In the rows, zero is written as 128.
One turn sends every row of this set to another row. A few are shown first. Where does it send the rows asked after them?
K391: [124 107 138 131 127 166 145 119 154 137 119 151 141 121 111 127 106  64
 170 126 175 134 151 116 164 133 142 163 109 134 145 151 147 129 112 107
 101 130 143 152 113 150 115 117]
K327: [115 119  97 144 128 151 131  89 138 101 125 115 162 125 151 150 117 124
 114 131  98 154 158 114 124  98 136 133 136 117 169 116 150 119 132 173
 134 139 129 141 107 101 126 124]
K15: [128 144 131 169 120 111 103 119 134 107 129 136 129 163 103 123 130  85
 148 115 134 138 132 186 132  99 138 110 123 113 144  76 100 157 138 159
 123 104 131 163 116 118 147 143]
K485: [ 98 162 129 118 133 158 138 128 154 138 135 113 148 124 134 162 161 105
 139 144 100  91 170 106 109  69 153 136 118 115 125 135 109 120 143 115
 106 142 159 128 127 109 124 131]
K121: [116 163 144 193 164 132 135 102 119 124 126 104 105 157 137 129 131 143
 153 103 111  99 143 140 167 131 140 115 138  97 135 123 131 133 126 107
 109 133  96 133 116 145 120  80]
K832: [152 114 148 141  54 146 125 162 166 108 122 144 119  97 125 121 154 141
 120 137 132 120 127  96 139 121 106 120 130 118 119  90 102 132  82 114
 151 119 120 138 156 128 135 106]
K39: [160  95 143 126 102 124 140 149 163 129 143  89 169 116  81 122 107 110
 109 116 160 100 116 139 131 121 111 145 125 143 116 102 137 124 128 167
 150 110 141 155 121 166 140 115]
K72: [153 127 114 124  86 123 128 146 103  96  93 135 117 117 134 149 128 120
 116 153 111 112 113 118 145 123 130 140 139 118  83  73 148 111 135 104
 116 148 116  94 158 106 105 131]
K720: [161 172 167 117 132 116 125 144 150 171 128 146 146 157 129 161 156 132
 161 136 133 103 140 107 114  96 129 141  89 170 117 132 118 146 120 122
  96 130 106 134 153 146 116  94]
K925: [121 130 126 171 107 120 115 138 128 105 131 122 135 158 107 123 129  81
 141 115 124 125 134 187 138  92 129 113 120 120 130  72 100 159 147 145
 128 105 124 152 123 119 153 167]
K482: [157  99 152 121 107 116 135 137 171 138 152 100 159 129  80 138 112  96
 121 120 175 104 124 136 128 127 116 160 111 140 120 111 131 131 126 167
 137 101 147 160 112 167 133 115]
K339: [122 167 127 133 145 109 116 147 101 138 122 123 109 121 120 130 159 125
 124 110 111 173  96 146 131  95 149  90 135 127  94 120 104 129 115 112
 117 159 131  95 106 129 117 148]
K668: [119 149 151 167 144 123 143 123 173 103  92 127 124 129 113 101 140  79
 168 111 141 111 161 143 138 143 142 129 124 111 132 111 134 151 106 139
  94 148 132 163 107 149 115  78]
K365: [147 137 124  98 114 158 116 164 105 171 153  75 111 136 134 137  94 141
 126 128 146 123 103 111 148 105 120 114 104 136 109 143 151 135  87 119
 117 164 143 149 134 171 121 132]
K331: [148 102 141 127  71 140 121 149 104 111 106 126 115 108 158 143 143 119
 112 166 110 129 135  88 154 107 122 151 104 107  94  89 131 137  90 102
 116 119 125 123 154 156 136 129]
K238: [158 128 141 128 135  99  99 127 130 119 129 148 138 154 131 144 110 141
 128 133 143 133 142 115 126 137 140 121 100 151 162 135 169 145 113 175
 149 118  75 155 139 121 113  99]
K956: [151 126  94 163  60 147 126 152 141 116 119 139 117 132 128 130 131 131
 150 140 130 107 119 116 129 134 110 113 137 114 121  60 108 134 133 118
 143 147  95 126 171 111  97 130]
K782: [136 132 130  88 127 160 124 151 121 173 168  76 121 148 137 154  94 139
 121 123 147 120 105 113 150 104 124 128 105 130 107 146 155 132 101 106
 114 157 158 138 125 164 118 119]
K122: [128 131 154 149 161 162 150 112 116 148 145 135 120 130 123 163 113 123
 135 121 152 131 133 119 180 131 124 138 132 118 141 161 155  90 147  79
 131 129 112 113 108 146 119 107]
K976: [113 167 117 135 161 116 113 129 101 140 135 119 112 134 129 131 153 135
 125 109 112 173 101 146 129  96 162  84 138 106 108 117 115 131 126 112
 122 163 139 103 106 132 109 129]

K925 -> K339
K121 -> K122
Now find these:
K15 -> K976
K956 -> K72
K327 -> K485

